[133 146 126 105 139] ⇒ 146, 105

[[105 138 128 135 130 149 101]
 [107 136 127 133 128 148 105]] ⇒ 149, 101

[113 126 113 139 106 130 151] ⇒ 151, 106

[107 121 115 102 100 128 109] ⇒ 128, 100

[104 125 127 132 139 143] ⇒ 143, 104

[[118 118 139 137 149 144 115]
 [132 108 131 119 110 141 107]
 [122 148 115 129 135 132 125]] ⇒ 149, 107
---
[[132 130 112 154]
 [156 143 134 133]
 [115 123 117 123]] --> 134

[[126 125 125 123 129 132]
 [125 124 133 121 130 134]
 [135 135 107 139 125 115]] --> 133

[[115 129 134 122 121 117 121]
 [126 127 123 129 122 129 130]
 [142 152 139 119 119 144 120]] --> 123

[[122 133 134 120 135]
 [135 116 121 132 117]
 [150 135 131 109 145]] --> 121

[[144 100 100 124]
 [155 156 156 125]
 [120  98  98 126]] --> 156

[[124 150 153 140 130 134 134]
 [132 136 142 138 126 121 131]
 [135 128 132 132 124 115 134]] --> 142

[[127 143 118 127 135 108 135]
 [144 137 138 146 143 133 156]
 [125 120 138 139 124 149 138]] --> 138

[[120 130 129 121 133]
 [129 125 127 127 128]
 [158 117 136 133 126]] --> 127
---
[[106 104 104 137]
 [142 114 138 121]
 [125 102 132 115]] yields 142, 102

[127 125 130 132 129 105] yields 132, 105

[[127 128 137 119 116]
 [127 126 131 117 116]
 [153 128 131 121 113]] yields 153, 113

[[108 129 101 127 102]
 [155 132 105 110 111]] yields 155, 101

[127 135 118 116 151] yields 151, 116

[[114 130 126 120 127 127]
 [117 109 104 128 119 115]] yields 130, 104
---
[[135 123 148 150 131 128 132]
 [138 126 143 133 129 123 128]
 [142 104 146 156 145 114 121]] Answer: 132

[[104 110 122 116 116]
 [134 133 131 129 135]
 [139 133 129 135 139]] Answer: 116

[[132 134 134 129 143]
 [130 143 139 128 130]
 [131 129 129 129 153]] Answer: 143

[[139 141 121 113 129]
 [119 152 127 105 139]
 [135 143 137 121 113]] Answer: 129

[[127 121 127 120 136 128 122]
 [125 123 123 136 152 138 128]
 [129 122 126 125 133 128 119]] Answer: 122

[[106 135 101 130]
 [130 114 139 137]
 [146 111 145 136]] Answer: 130

[[135 128 140 138 126 140]
 [150 138 141 128 143 138]
 [130 118 136 124 123 149]] Answer: 140
---
[[101 119 117 124 117 134 107 116 109 105 107 112 106 120]
 [119 122 121 101 133 122 120 140 126 121 117 116 114 112]
 [132 110 120 126 116 112 130 115 117 125 134 124 127 112]
 [133 116 113 115 125 113 127 124 121 136 133 114 114 117]
 [142 139 126 129 129 132 121 124 120 144 134 115 113 117]
 [146 120 116 110 126 105 133 121 120 148 140 116 117 113]
 [127 141 136 116 114 141 124 117 110 129 107 125 116 129]
 [120 136 120 141 117 145 104 106 108 129 120 106 101 125]
 [121 118 133 141 106 126 128  99 112 115 125 130 131 127]] ==> 125

[[144 137 120 128 136 138 107 142 116 134]
 [121 125 129 123 127 117 138 132 128 125]
 [111 117 124 130 125 118 147 115 122 137]
 [112 115 133 124 116 114 142 119 132 139]
 [131 129 136 129 143 139 119 132 133 105]
 [125 134 140 118 119 114 140 133 136 117]
 [133 126 122 123 111 122 127 133 127 140]
 [141 138 107 147 144 152 116 117 113 142]] ==> 140

[[133 128 147 112 124 135 127 150 126 138 107 122 147]
 [138 135 136 121 124 131 127 140 138 137 116 130 139]
 [128 136 137 123 141 132 121 116 132 121 138 130 123]
 [125 131 121 142 129 128 141 135 123 119 122 127 133]
 [119 138 121 136 133 137 141 140 139 110 132 135 140]
 [124 135 130 135 139 134 134 152 119 124 110 129 145]
 [117 124 119 140 115 112 119 107 140 118 145 125 111]
 [139 128 142 102 122 137 127 135 132 136 131 133 134]
 [138 128 142 129 146 121 126 120 122 119 135 129 119]
 [119 111 118 132 106 124 134 124 121 148 113 127 126]
 [133 148 142 113 144 142 112 157 111 129 122 125 151]
 [131 138 134 125 132 133 136 130 144 113 130 124 134]] ==> 151

[[139 141 139 150 138 132 139 146 150 155 135 136]
 [141 140 139 137 144 149 149 139 141 139 147 144]
 [147 144 142 148 140 137 138 139 142 139 143 141]
 [144 140 144 136 141 150 155 147 145 143 149 143]
 [145 143 138 157 137 136 132 133 135 136 139 151]] ==> 143

[[110 150 140 144 143 145 112 136 115 143]
 [126 147 151 107 139 148 103 140 109 104]
 [123 154 153 142 151 111 147 138 121 108]
 [132 128 149 114 111 130 146 103 107 121]
 [130 120 115 126 128 118 128 138 107 106]
 [147 118 107 123 109 146 129 114 109 119]
 [139 150 119 132 139 102 124 129 125 154]
 [148 140 149 129 127 130 128 141 153 114]
 [154 116 118 150 142 147 131 148 154 151]
 [114 136 114 152 147 104 137 104 135 135]] ==> 151
